0: [100 100 129 169 133 130 108 144 109 110  71 118 166 136  91 163 197  85
  99 138 144]
1: [134 114 117  77 140 178 160 145 208  97 167  86  62  99 132 137 113  96
 149  73 118]
2: [111 153 128 148 127 157 126 134 151  83 132 125  90 113 110 136 115 127
 175 123 114]
3: [128 114 181 124 120 147 154 140 118 164 140  66  79 130 114  92 155 135
 149 119 113]
4: [120  86 198 137 162 147  74 101 132 210 114 111 120 121 139 147 197 174
 170 113 148]
5: [106  80 119 174 143 133  62 130 121 131  76 101 134 140 156 104 162 136
  45 117 186]
6: [ 37  83 104  35 192 119 244 104 118 139 157  48 170 130 156  83 101 121
 187 122  57]
7: [123 119 170 110 115 169 136 101 125 124 128  71  71 153 138 111 161 134
 172 127  89]
8: [ 99 129 129 155  76 107 114  81 109 127 173 169 183 154 117 107  55 132
 173 135 119]
9: [159 143 125  79 194  63 185 100 163 115 159 122 151  88 123 103  75 172
  78 127 120]
10: [130 117 144 111 172  99 143  88 139 173 166 112 144  90 135 161 128 120
  94 139 157]
11: [ 93 109 178 198 112 170 100  70  96 142 119 137 221 170 125 127 160 121
 148 168 143]
12: [132 107 217  68 191 132 129 127 115 149  86  88  86 120 128  93 215 174
 137 146 129]
13: [ 78 163 134  50 162  94 186 115 139 153 183  88 113 120 137 128 125 137
 158 125  89]
14: [161 162 141 137  71 120 163 161 111  87 120 137 137 120  68 134 113 136
 117 140 171]
15: [120 149 123 145  74 124 123 137 127 118 121 136 112 134 107 113 116 155
 164 125 136]
16: [103 148 127  63 155 109 183 119 117 154 106 166 138  71 121 100 160 159
 167 150 106]
17: [101 117 184 102 118 141 186 103  94 151 147  67  65 139 109  88 136 184
 163 155  84]

[137 135 108 135 131 112  99 141 117 107 128 150 160  78 107 136 186 136
 109 125 152] : 0
[209  99  98 141 180 135 147 108 161 126 178  81  98 145 138 121  33 139
  87 125 122] : 9
[161 125 167 136 141 175  66 155 119 117 104 140 102 177 140 160 165 166
  89 115 152] : 5
[102 107  79 114 195 100 182  94 170 107 199 118 209  97 149  85  86  78
  68 125 101] : 9
[144 114 136 130 107 188  61 141 109 143 103  70  89 143 138 129 147 150
 164 130 131] : 7
[184 125 181 220  50 167  40 177  63 161  49 174 159 203 132 148 177 128
 158 141 144] : 11
[114 116 104 168 122 128 132 124 151 122 186 132 238 153 118 129  36  86
 133 100 139] : 8
[125 108 137 104 104  93 168 137 100  86 149 115 213 119  88  79 119 119
 119 110 168] : 14
[ 91 136 138 176 175 118  85  29 151 230 191 125 183  86 112 167  91 122
 125 160 131] : 10
[121  93 144  66 121  96 198 122 160  99 150  72 151 116 119  73 118  85
 127 117  77] : 13
[ 96 112 116  93 141 162 121 156 124 148  80 109  98 130 123 136 129  87
  81 133 126] : 0
[154 109  87 144 161 141 146 104 124  97 185 124 101 163 141 132  47  90
 104 126  88] : 2
[ 79 126 135 147 110 125 132  72 116 157 163 148 156 136  85  89  46 138
 148 152 117] : 8
[154 125 104 106 175 141 117 130 152 137  84 140  92  84 130 141 153 113
  72 162 139] : 10
[113 140 115 114 137  96 133 143 115 127 122 199 155  87 123 184 157 153
 139 140 129] : 16
[106 105 145 171 149  89  80  45  43 199  96 197 218 160 105 127 186 158
 150 149 166] : 11
[136 116 115 138 150 126 139  85 132 106 113 106 129 122 118 135  40 106
 145 139  67] : 2
[ 89 117  98 108 141 106 121 135 138 146 123 118 106 143 155 141 168 112
 102 101 157] : 10
[164 139 104 122  85 115 128 149 114 112 152 184 196 147 114 146 106 120
  98 107 194] : 14
[121 108 135 108 150 177 126 138 166 102 127 164 109 119 124 126 148 101
 116 140  94] : 2
[108 167 113  79 168  44 218 120 148 102 197 172 135  82  98 120  63 143
 142 111 112] : 9
[125 120 126 122  82 121 160 179 114  86 112 116 164 152 131  53 142 138
 149 141 147] : 15
[ 51 145  87 109 101  66 188 102 108  94 163 162 127 110 111  94  56 113
 147 117  89] : 8
[ 58 129 110 198 121 123  67  87 102 175 123 198 207 144 113 148 151 126
 175 127 168] : 11
[ 78 122 122 199 128 102  75  87  93 182 116 163 196 155 143 137 147 127
 174 127 146] : 11
[106 133 134 140  97 137 125 148 154 110 141  82  82 103 131 158 118 109
 144 143  92] : 2
